m =
[[395 101 156 505  91  52 198 159  95 230 108 182]
 [259 185 113 310 220 186 156 138 110 296 207 166]
 [ 79 597 184 213 260 199 232 115  75 280  98  89]
 [130 438 180 140 354 190 109 145 143 418  98  81]
 [320 226 147 639 152 214 125 204  62 332  93 146]
 [116 245 241 401 158 142 186  81  93 190  97 143]
 [251 321 226 296 244 169 197  63  89 205 136 110]
 [461 171 134 495 107 169 178 163 121 144 130  68]
 [247 197 108 337  97 250  89 116 213 227  77  99]
 [128 752  92  60 288 349 116  75 210  81  75 103]
 [103 661 237 162 445 274 186  81 133 246  61 108]
 [247 153 129 616 125 172 135 135  64 304  63  94]
 [135 270 106 186 171 246  68  82 228 139  62 163]]
Counting starts at 0.
The bottom entry of the column that holds the largest entry? 270
The entry in row 0 and column 0 -> 395
The entry in the bottom-right corner? 163
The entry in row 1 and column 0? 259
The entry in the bottom-left corner? 135
The entry in row 2 and column 1: 597
The entry directly below the smallest entry? 186
The entry in row 2 and column 0 -> 79
The entry just left of the largest entry? 128
The top-right entry? 182
The bottom entry of the column that holds the smallest entry is 246
The entry just right of 134 -> 495
The minimum? 52
The entry directly above 109: 232
The entry in row 1 and column 1 -> 185
The entry directly below 232 -> 109
The entry just right of 107 is 169
The entry in row 1 and column 2? 113
The entry just right of the largest entry? 92
The entry directly below 152? 158
The entry in row 0 and column 2? 156
The entry at row 0, column 1? 101
The largest entry? 752
The entry just left of the smallest entry: 91
The entry directly above 752 -> 197
The entry just right of the smallest entry: 198
The entry directly below 121 is 213
The entry directly above 178: 197
The entry just left of 260? 213

Read these off the matrix that follows.
1) Find the first entry, reading row by row.
2) Find the entry in the top-right corner.
3) Find the bottom entry of the column that holds the smallest entry.
4) Find the third entry on the main diagonal.
5) Find the smallest entry in the first column.
6) Find the largest entry in the first row.
7) Find the entry just right of 34.
8) Find the first entry of the smallest entry's row.
[[-16  14  -7 -23 -26 -10  19 -16 -18  16 -12 -18 -10 -19]
 [-47  -3  46 -32 -21 -58 -53  47  59 -30 -53  58 -56 -40]
 [-58  19  43 -54 -49 -62 -15  19  45  19 -61  41 -63 -57]
 [-24  31  -4 -34 -42 -15  46 -33 -25  42 -19 -27 -16 -30]
 [-19  15 -20 -30 -37 -10  31 -39 -35  30 -14 -36 -11 -25]
 [-16  10 -26 -29 -39  -7  39 -55 -44  39 -12 -46  -9 -23]
 [ 22   2 -32   7  -6  34  63 -64 -61  33  29 -64  32  13]
 [ 76 -50 -57  75  71  75  -5 -27 -50 -38  76 -47  75  76]
 [ 50 -57 -31  61  67  39 -57  16  -7 -72  45  -3  42  56]
 [ 65 -71 -65  66  66  61 -40 -22 -49 -66  63 -45  61  66]]
1) -16
2) -19
3) -66
4) 43
5) -58
6) 19
7) 63
8) 50

-229  -436   -46    48   -83  -294   -71   -77    49  -136  -292  -320    72  -134
 -44  -156  -233  -316  -759   264    51  -482  -105  -736    30   149  -311   178
-186  -290  -113   -23   -78  -189  -126  -148   -34  -127  -216  -211   -66  -201
-226  -373   -92    12   -77  -250   -88  -112    10  -125  -275  -287    13  -176
 -97   -47  -148  -204  -223   -18   -67  -119  -185  -152  -113   -74  -153     8
-228  -385   -81    14   -69  -242   -92  -108    14  -138  -276  -280    16  -169
-209  -340   -96    -9   -77  -214  -110  -119    -1  -131  -252  -256   -27  -199
-209  -614    57    95   -92  -440     8    69   112  -114  -350  -387   286    -4
 -89  -789   185   119  -117  -601    76   212   167  -119  -386  -402   508   140
-215  -580    29    84   -92  -405     3    33   110  -116  -342  -386   242   -21
 -88   -38  -149  -198  -207   -34   -77  -106  -180  -147  -117   -76  -155     0
-171  -675    93   111  -109  -482    25   117   124  -129  -367  -402   352    50
 -56  -186  -245  -336  -832   288    75  -545   -60  -825    91   174  -353   178
-161  -210  -123   -74   -97  -177  -144  -139   -82  -127  -173  -170   -91  -197
-197  -653    75   106  -104  -462    12    83   125  -119  -355  -392   326    20
-220  -343   -86     7   -66  -222   -97  -121     7  -122  -259  -251    -9  -180
The entry just right of the largest entry -> 140
Find the first entry in the row that holds the largest entry.
Answer: -89
Find the entry directly above the largest entry.
Answer: 286
Find the fifth entry, reading row by row.
Answer: -83
The smallest entry in the first column is -229
The entry directly below -250 -> -18
The smallest entry in the first row is -436
Find the second largest entry.
Answer: 352
Find the entry directly above the smallest entry.
Answer: -109
The first entry on the diagonal from the top-right corner is -134
The 2nd entry on the diagonal from the top-right corner -> -311
Find the entry directly below 140.
Answer: -21
Find the 3rd smallest entry.
Answer: -789
The entry just left of the largest entry -> -402
The bottom-left entry -> -220
The entry just right of -601 is 76
Find the second entry on the main diagonal.
Answer: -156
The 4th entry, reading row by row is 48
Find the entry just left of 29.
Answer: -580
The largest entry in the first row -> 72
Find the first entry of the smallest entry's row.
Answer: -56
The entry directly below the smallest entry: -97
The last entry, reading row by row -> -180
Find the bottom entry of the column that holds the largest entry.
Answer: -9
Find the last entry in the row that holds the smallest entry.
Answer: 178
The 3rd entry from the end, reading row by row: -251
The entry just right of -78 is -189
The entry directly below -170 is -392
The entry directly below -138 -> -131
Find the third entry on the diagonal from the top-right corner.
Answer: -211

W = (-68.55, -22.32, 7.47, -94.71, 167.26, -72.19, -167.36, 151.59, 223.92, 204.62, -19.13, -26.33, 1.38, 31.70)
The entry just left of -19.13: 204.62
The entry just right of 7.47? -94.71
The largest entry? 223.92
The entry just right of -94.71? 167.26

116,115,145,108,140,116,113,108,132,121,118
121,111,152,105,145,113,133,100,111,130,131
101,133,117,137,108,149,59,162,192,81,74
128,106,159,96,158,99,150,82,94,146,148
133,139,112,145,114,143,130,148,131,126,127
148,110,155,104,159,96,193,75,58,174,180
Find the entry just left of 158.
Answer: 96
The entry just left of 106 -> 128
The last entry, reading row by row is 180
Find the entry directly above 150.
Answer: 59
The second entry in reading order is 115
The bottom-left entry is 148
The entry in the top-left corner: 116
The fourth-last entry, reading row by row: 75
Find the entry just right of 115.
Answer: 145
Find the third entry on the main diagonal.
Answer: 117
The third entry from the end, reading row by row is 58
The fifth-last entry, reading row by row: 193
The entry directly below 140: 145
The entry directly above 99: 149
The 2nd largest entry is 192
Find the top entry of the column that holds the largest entry.
Answer: 113
Find the smallest entry in the last column.
Answer: 74
The second-last entry, reading row by row -> 174
The entry directly above 155 -> 112
The entry just left of the largest entry -> 96

arr = [ 23  22  39  -6  22  23  58  -9  34  13  24   2 -16  10   0  -7]
The entry just left of -16?
A: 2
The second entry from the left?
A: 22
The entry just left of 2 is 24
The 1st entry from the left is 23
The smallest entry?
A: -16
The entry just left of 13: 34

[[689 707 644 555 552 498 456 434 426 417 436 423 369 353]
 [498 547 550 528 542 533 519 545 462 493 505 490 444 481]
 [796 624 533 461 447 418 322 291 261 248 221 179 123 292]
 [667 682 663 594 602 529 502 508 457 393 388 347 392 321]
 [448 644 680 635 665 650 588 532 534 532 599 512 565 554]
 [373 438 467 511 481 482 454 507 501 495 496 467 498 521]
 [569 542 485 486 436 456 472 480 461 451 463 421 470 390]
 [140 367 454 507 542 592 603 655 628 656 684 709 738 757]
 [712 514 551 477 449 477 475 505 428 447 418 438 463 401]]
Counting starts at 0.
The entry in the bottom-left corner is 712
Find the entry directly below 417.
493
The entry in the bottom-right corner: 401
Find the entry at row 1, column 0.
498
Find the top-right entry.
353
Find the entry just left of the smallest entry.
179
Find the entry at row 0, column 1.
707
The entry at row 1, column 2 is 550
Find the entry just right of 552.
498
The entry just left of 421 is 463
The entry just right of the smallest entry: 292
The entry just left of 482 is 481
The entry in row 0 and column 2 -> 644
The entry just left of 457 is 508
The entry at row 2, column 0: 796
Find the entry directly below 529.
650
Find the entry directly below 353.
481
Find the top entry of the column that holds the largest entry.
689
The entry directly above 569 is 373
Find the entry at row 1, column 1.
547
Find the bottom entry of the column that holds the smallest entry.
463
The entry directly below 656 is 447
The entry just right of 495: 496
The entry directly above the smallest entry -> 444
The entry just right of the largest entry -> 624

a =
[[ 5  4  5  4  9  4  5  5  5  9 13 27 52 74 84 70]
 [23 43 67 83  7 75 56 31 16  7  5  4  4  5  5  5]
 [ 9 17 34 58 19 78 82 64 40 19 11  6  5  3  5  5]
 [ 7 13 28 50 24 74 84 73 47 24 12  7  5  5  6  4]
 [ 4  5  5  4  5  3  4  4  5  5  7 12 22 44 68 83]
 [ 4  5  6  5  6  5  6  4  4  6  9 22 42 66 82 77]
 [ 7 11 25 50 26 73 82 73 49 26 13  6  4  5  5  4]
 [ 4  6  9 21 59 40 64 81 78 59 34 16  8  5  6  4]]
The last entry, reading row by row -> 4
Read off the largest entry in the first column.
Answer: 23
Read off the 1st entry, reading row by row.
Answer: 5
Read off the top-right entry.
Answer: 70
The bottom-left entry: 4
The 4th entry from the end, reading row by row: 8
The fourth entry, reading row by row -> 4
The 2nd entry, reading row by row -> 4
Read off the largest entry in the last row.
Answer: 81
The largest entry in the first row -> 84
Read off the 3rd entry on the diagonal from the top-right corner.
Answer: 3
The third entry on the main diagonal: 34
Read off the third entry, reading row by row.
Answer: 5
Read off the largest entry in the last column.
Answer: 83
The 5th entry in reading order -> 9
